In the rows, zero is written as 128.
Named moves come first, each a turn or a mirror and shown by rows before and after it. Which of them, in which order, take the first row of each pair that follows to the second? Write the first one first, as in the answered first pair.
J (before => after):
[168 166 135 170 162  95 112 155  42 120 144  87 146 132  94 191 184 138
 153 108  90 116 185] => [ 91 121 117 107 127 178 117 144 211  96 174 184 164 124  88  83 141 182
 134 141 185 179 111]
[149 133 126 134 138 143 146 120 131 123 118 117 135 124 135 120 118 135
 128 146 118 135 109] => [150 135 126 136 141 139 146 120 126 122 117 117 135 126 136 124 119 133
 129 144 114 132 111]
[137 110  87 135 127 110 113 161 110 168 138 113 106 105 102 158 143 120
 125 117 116 117 131] => [117  96  84 118 116 132 114 157 155 163 147 143 113 102 100 128 131 133
 119 125 145 134 113]
W (before => after):
[124 110 110 143 129 105 138 142 122 124 105 106 121 113 130 140 111  88
 139  93  88  81 142] => [101  96 104 124 117 142 122 154 194  97 128 122 137 127 129 132 104 106
 128 120 121 109 125]
[120 110 133 151 129 148 114 151 153 140 148 119 134 107 124 164 132 104
 137  96  79  95 163] => [113 105 130 144 125 159 110 154 176 131 151 127 140 113 125 158 129 110
 133 104  89 104 157]
[136 144 120 179 120  84 152 121  94 132 125 132 120 150 104 131 142 134
 145 123 155 149 110] => [114 128 107 170 117  87 162 120 124 126 121 158 121 138 106  96 124 130
 145 114 146 139  97]
[127 118 154  94 127 118 136 138 112 130 139 115  97 108 125 124 111 122
 103 112 117 104 143] => [116 113 151  87 121 134 129 142 145 118 146 123 105 111 123 118 106 131
  98 122 130 116 135]
F (before => after):
[165 168 120 108 152 166 150 144  99 113 153 114 135 155  96 167 157 160
 121 144 138 152 124] => [158 162 108 115 147 152 155 149 101  87 135  79 129 151 110 177 143 143
 105 145 116 125 138]
[126 131  94 111 112 158 107 139 161 124 132 146 138 123 147  79 124 124
 127 124 136 154 126] => [121 129  87 116 109 142 116 137 154 108 114 121 129 114 157  82 111 110
 114 122 123 134 130]
[143 120 112 144 137 111 114 142 128 106 110 120 129 131 136 157 138 131
 137 110  95 100 152] => [150 130 123 136 142 103 133 118  93 143 102 137 117 118 130 132 141 141
 144  98 113 110 139]
[126 131 121 118 108 138  95 118 104 127 127 151 136 149 121 136 130 131
 151 103 114 127 153] => [122 127 115 122 106 131  98 120 106 116 120 135 135 148 126 142 125 122
 146 103 107 119 157]
Pairs:
Each pair is two moves apart.
[110 119 111  88 110 150 136 118 200  86 127 107 131 140 135 134 144 142
  90 178 195 162 106] => [172 159 148 113 141 117 134 108  76 155 132  98 120 150 116 181 193 144
 125 157 181 168 130]
W, F
[144 126 126 130 135 140 116 127 125 175 167 199 143 162 106  99 162 126
 121 132 164 156  97] => [150 126 104 164 135 107  99 164 111 111 141 105 141 171 132 173 156  80
  96 138  99  98 149]
F, W
[103 115 135 109 120 127 144 116 122 162 122 165 113 104 124  81 115 126
 125 105 148 126 112] => [105 116 127 115 108 145 114 147 169  97 130  98 126 135 136 150 116 123
  95 153 157 135 135]
W, F
[126 106 137 108 118 139 130 110 138 128 137 142 155 132 107  93 120 140
 111 120 127 155  85] => [148 120 148 121 128 111 138 102  80 149 126 121 143 129 109 110 131 129
 117 105 105 141 102]
W, W
[108 121 106 117 119 160 129 143 193  88 158 141 145 134 124 126 125 130
 102 140 138 152 112] => [112 130 100 135 117 108 164 121 126  91 103  85 115 104 145 126 109 104
  86 121 110 107 130]
F, J
[142 149 148 128 149 127 123 130 114  98 151 113 152 149 136 139 144 140
 130 137 118 154 121] => [118 130 134 118 139 126 144 120 136 103 141 149 147 123 137  84 120 135
 131 118 110 140 101]
W, J
[130 126 122 157 147 165 144 176  99 164 148 144 121 122 118 135 130 108
 123 126 111 134 125] => [117 114 110 156 144 167 141 184 123 146 148 139 125 119 124 132 121 101
 117 128 101 124 127]
F, W
[109 127 112 152 128 116  92 146 144  86 147 132 145 141 104 151 185 158
 149 123  95 152 136] => [118 130 115 160 134  97 101 140 108 102 135 127 137 133 105 151 187 149
 156 108  79 140 143]
J, W
[140 149 117 111 139 126 140 125 124 130 146 146 142 119 138 122 161 145
 122 124 123 131 114] => [143 148 112 117 138 121 135 136 125 111 141 127 142 121 145 139 160 135
 119 126 104 117 127]
F, W
[113 126 116 138 100 107 146 141 130 133 121 119 118 118 149  94 110  93
 135 112 120 110 125] => [112 132 120 130  95 116 148 133 141 124 117 100 118 124 151 102 108 106
 121 133 153 128 120]
W, F
[132 110 123 111 106 122 176  92 128 142  97 135 134 106 130  89 140 139
 137 136 161 106  86] => [124  97 106 118  99 136 144 130 180  85 109 108 153 125 140 129 135 122
 125 153 134  91 107]
F, F
[120 137 120 131 121 118 164 108 136 113 132 164 138 112 116  62 100 153
 125 125 111 131  92] => [115 131 114 130 115 129 147 122 166  90 142 160 151 123 117  75  97 153
 120 137 111 134  95]
J, W
[131 117 132 136 131 126 123 139 120 150 127 182 132 122 110 109 131 115
 149 102  85 109 128] => [152 130 143 147 137 128 104 151 110 140 135 150 140 148 108 160 149 116
 144 122  89 119 146]
W, J
[128 126 130 143 118 161  72 188 151 108 153 135 143 163 130 196 139 112
 133 141 159 139 174] => [ 83 100 114 118 105 169 105 164 190 124 141 202 133 126 132 102 104 115
 137 118 170 132 136]
W, J
[ 91 117 120 128 111 118 142 125 141 143 104 100 123 117 112 122 109 102
 129 134 154 132 129] => [ 92 115 124 127 112 137 126 138 163 141 126 118 136 131 106 131 116 109
 137 141 158 150 128]
F, F
[173 153 170 138 144  87 135 115  87 110 159 104 122 109 114 112 136 143
 118 141  82 149 133] => [156 134 160 135 143  92 137 119 110 116 164 145 127  97 109  77 126 138
 132 121  63 138 121]
F, W
[178 118 143 129 132 119  88 149 109 105 170 149 124 127  94 125 126  73
 126  89  93 136 117] => [156 104 131 120 120 128  92 151 150  81 163 151 125 119 102 103 107  74
 111  96 101 135 107]
F, W
[134 130 144 108 142 152 120 102 115 143 131 120 140 131 118 117 128 144
 143 137 132 136 105] => [129 124 140 106 140 150 125 100 116 146 127 129 140 124 118 107 122 143
 144 130 124 128  99]
W, W
[133  82 160 160 136 110 132 137 104 156 103 141 121 127 108 117  95 136
 166 109 135 134 117] => [141  82 163 163 141 123 109 157 120 143 125 139 135 147 103 149 107 138
 170 118 128 141 127]
F, W
[147 132 103 144 151 113 137 142 129 100 136 139 155 144 119  86 119 142
  95 131 109 101 133] => [158 141 109 144 155 118 131 146 127  95 145 126 160 158 119 107 129 147
  92 140 117 112 136]
W, J
[ 99  97 117 118 125 165 105 160 179 118 145 177 139 124 124 112 123 114
 141 127 121 121 128] => [109 111 120 121 118 161 105 157 176  89 129 106 134 140 138 157 123 117
 110 162 149 131 142]
F, W
[147 147 138 111 149 140 141 124  87 150 128 172 125 102 105 117 140 124
 158 122 117 151 127] => [138 141 136 102 143 157 135 128 118 141 137 181 131 109 103 112 137 133
 152 134 136 167 117]
J, W
[134 147 138 114  98 142 139  87 118 125 127 130 129 146 155 153 120 128
 100 160 167 142 104] => [145 152 142 119 105 142 129  95 106 130 136 131 134 157 152 168 132 127
 108 160 158 144 112]
J, F
[133 118 112 143 125 134 104 171 167  90 151 151 146 139 130 140 137 114
 129 123  89 106 151] => [108 113 105 124 110 141 129 144 193  82 132 146 135 123 142 106 113 127
 105 136 133 119 128]
F, W
[124 132 165 133 137 130 139  94 104 159 119 101 134 117 131 117 128 125
 118 143 177 146 110] => [112 120 150 142 129 135 119 124 144 108 120  67 143 128 142 150 119 108
 104 157 152 126 130]
F, F
[140 145 147 125 125 145 113 113 120 134 160 143 136 153 113 137 143 174
 116 147 162 179 104] => [126 134 141 120 121 135 135  95 114 156 145 175 126 124 115  89 127 167
 125 122 155 162  90]
W, J
[131 146 158 120 126 106 159 151 126 127 129 136 122 147 156 145 145 100
 112 158 121 130 158] => [123 140 157 113 128 107 168 142 126 150 134 172 121 134 149 112 141 106
 125 144 123 132 146]
W, F
[117 110 128 147 141 132  81 183 136 143 150 193 142 141 112 111 121 102
 132 105 136 126 150] => [123 113 122 161 143 104  91 182 105 133 123 150 130 133 121 128 116  81
 124 100 110  95 170]
J, F
[159 124 136 123 128 104 142 107  97 156  93 122 133 133 115 107 145 151
 121  98 125 111 119] => [151 110 122 130 120 123 109 144 152 104 109 100 153 155 122 147 144 136
 111 119 101 100 138]
F, F
[103 140 126  79 104 130  84 122 140 127 123 172 143  88 105 135 121 125
 136 117 136 112 140] => [103 138 122  82 106 128  82 127 143 122 121 168 144  89 106 143 121 117
 136 114 125 104 144]
J, W
[117 140 120 148 150 136 114 116 149 130 125 137 122 134 128 126 113 130
 134 100 121 131 122] => [121 143 120 152 149 128 116 114 142 124 116 114 120 136 133 138 112 127
 124 106 122 126 129]
W, F
[118 114 118 114 116 136 113 149 156 138 124 138 141 117 136 119 119 115
 133 110 114 122 129] => [123 119 125 113 118 131 125 135 136 155 121 146 134 109 132 108 121 118
 138 102 126 129 123]
F, F
[143 161 155 153 161 103 146 148 112 145 138 126 141 125 126 136 109 119
 139 100  56  94 111] => [143 166 163 141 151 144 116 162 168 119 167 117 161 158 121 166 120 147
 126 143 105 141 107]
W, W
[134 143 123 133 112 126 152 102  96 138 126 127 130 124 135 124 117 154
 113 169 131 140 104] => [147 145 125 144 121 121 144 113  76 144 132 130 134 129 130 140 129 146
 127 157 106 130 117]
F, W
[127 143 136 111 121 144 132 126 157 119 121 107 128 126 135 127 116 152
  98 144 169 149 110] => [129 144 141 109 123 139 142 118 143 132 116 113 121 119 134 115 115 152
 101 135 172 149 107]
W, J
[160 157 128 128 156 150 129 121 138 119 153 119 147 165 133 151 148 156
 122 156 166 165 141] => [119 124 101 120 147 132 161 111 157 126 129 170 135 118 142  64 108 132
 131 111 119 117 121]
W, W
[133 139 126 137 124 117 121 155 133 103 113  75 130 122 133 161 122 109
 116 162 103 103 160] => [144 149 137 135 126 122 121 148 120 116 116  69 130 132 128 170 133 119
 114 168 128 123 158]
J, W
[124 127 109 127 125 117 134 124 135 118 108 132 113 103 132 111 127 133
 117 126 136 140 132] => [124 122 110 126 123 130 120 137 155 108 122 136 124 115 129 122 131 133
 118 131 135 146 135]
F, F
[136  91 150  91 130  82 148 120 115 199 122 166 120 103 144  65 114 131
 172  98 124 137 131] => [112  75 123  92 109 115 110 164 217  98 128  96 143 136 166 125  98 123
 129 159 130 137 151]
W, F
[147 136 154 102 135 137 118  94 112 162 156 143 128 152  92 102 150 157
 152 125 171 160 114] => [154 131 135 134 139 102 102 130  90 116 131  79 124 155 112 157 146 108
 147 113  90  95 163]
F, W
[142 135 142 117 155 104 114 148 170 101 165 140 151 152 112 123 140 153
 128 156  92 129 130] => [151 138 142 127 161  82 124 144 132 114 151 135 142 143 113 122 141 139
 135 138  64 108 139]
J, W
[132 114 113 137 113 125 143 113 165 123 132 216 131  94 145  70 132 105
 120 104  96 110  91] => [193 160 148 161 129 126 104 134 113 115 153 131 143 152 139 197 185 121
 114 150 118 145 133]
W, J
[154 149 131 145 169 149 120  98 115 123 128 142 144 140  79 138 152 196
 122 163 131 139 116] => [125 126 112 136 161 145 135  94 138 120 119 177 141 116  83  86 127 187
 127 142 112 117 100]
W, W
[118 121 107 142 110 135 112 120 137 106 131 140 152 140 121 115 112 128
 118 116 129 141 103] => [135 137 116 150 114 120 114 114 100 112 122 107 145 146 124 144 121 127
 111 120 129 137 115]
W, F
[106 108  96 115 111 143  71 168 172 127 130 119 148 127 152 136  71 101
 113 128 139 122 168] => [129 131 115 125 124 102 112 125  70 189 101 115 118 101 149 116  79 102
 126  97 142 113 166]
J, F
[182 123 161 138 119 151 138 108 116 172 114 176  81 127 118 111 168 150
 142 129 181 149 118] => [185 122 158 145 125 134 144 109  92 178 102 172  74 120 121 108 168 140
 147 117 158 131 123]
W, J
[148 147 129 127 135 124 142 114  98 136 129 116 125 140 126 130 133 151
 128 134 146 146 125] => [144 142 127 125 136 120 150 110  94 141 124 128 119 132 124 112 127 148
 128 126 143 140 119]
J, W
[102 132 152  95 106 133 109 138 124 183 123 139  95 119 155 149 121 108
 123 131 201 151 144] => [112 133 152 103 111 137  89 160 129 173 138 130 104 134 151 181 132 103
 129 137 184 149 159]
J, F
[129 128 125 141 145 127 121 143 117 122 129 122 132 132 139 167 144 124
 114 129 114 119 152] => [136 134 131 137 147 130 123 137 109 132 129 124 130 136 136 169 149 133
 115 136 132 130 148]
J, W
[ 92 101 112 111 114 144 123 135 147 142 108 129 109 102 151 124 107  83
 124 106 143 108 140] => [ 96 102 114 111 112 156 108 143 166 127 121 120 117 116 152 142 113  89
 119 122 155 121 143]
J, W
[ 94 104  82 121 140 107 166  93  94 112 130 114 167 127  92  90 116 172
 116 125  74 156  97] => [116 118  99 121 148 127 139 106  95 116 159 113 181 157  81 131 143 187
 124 143  90 186 104]
F, W
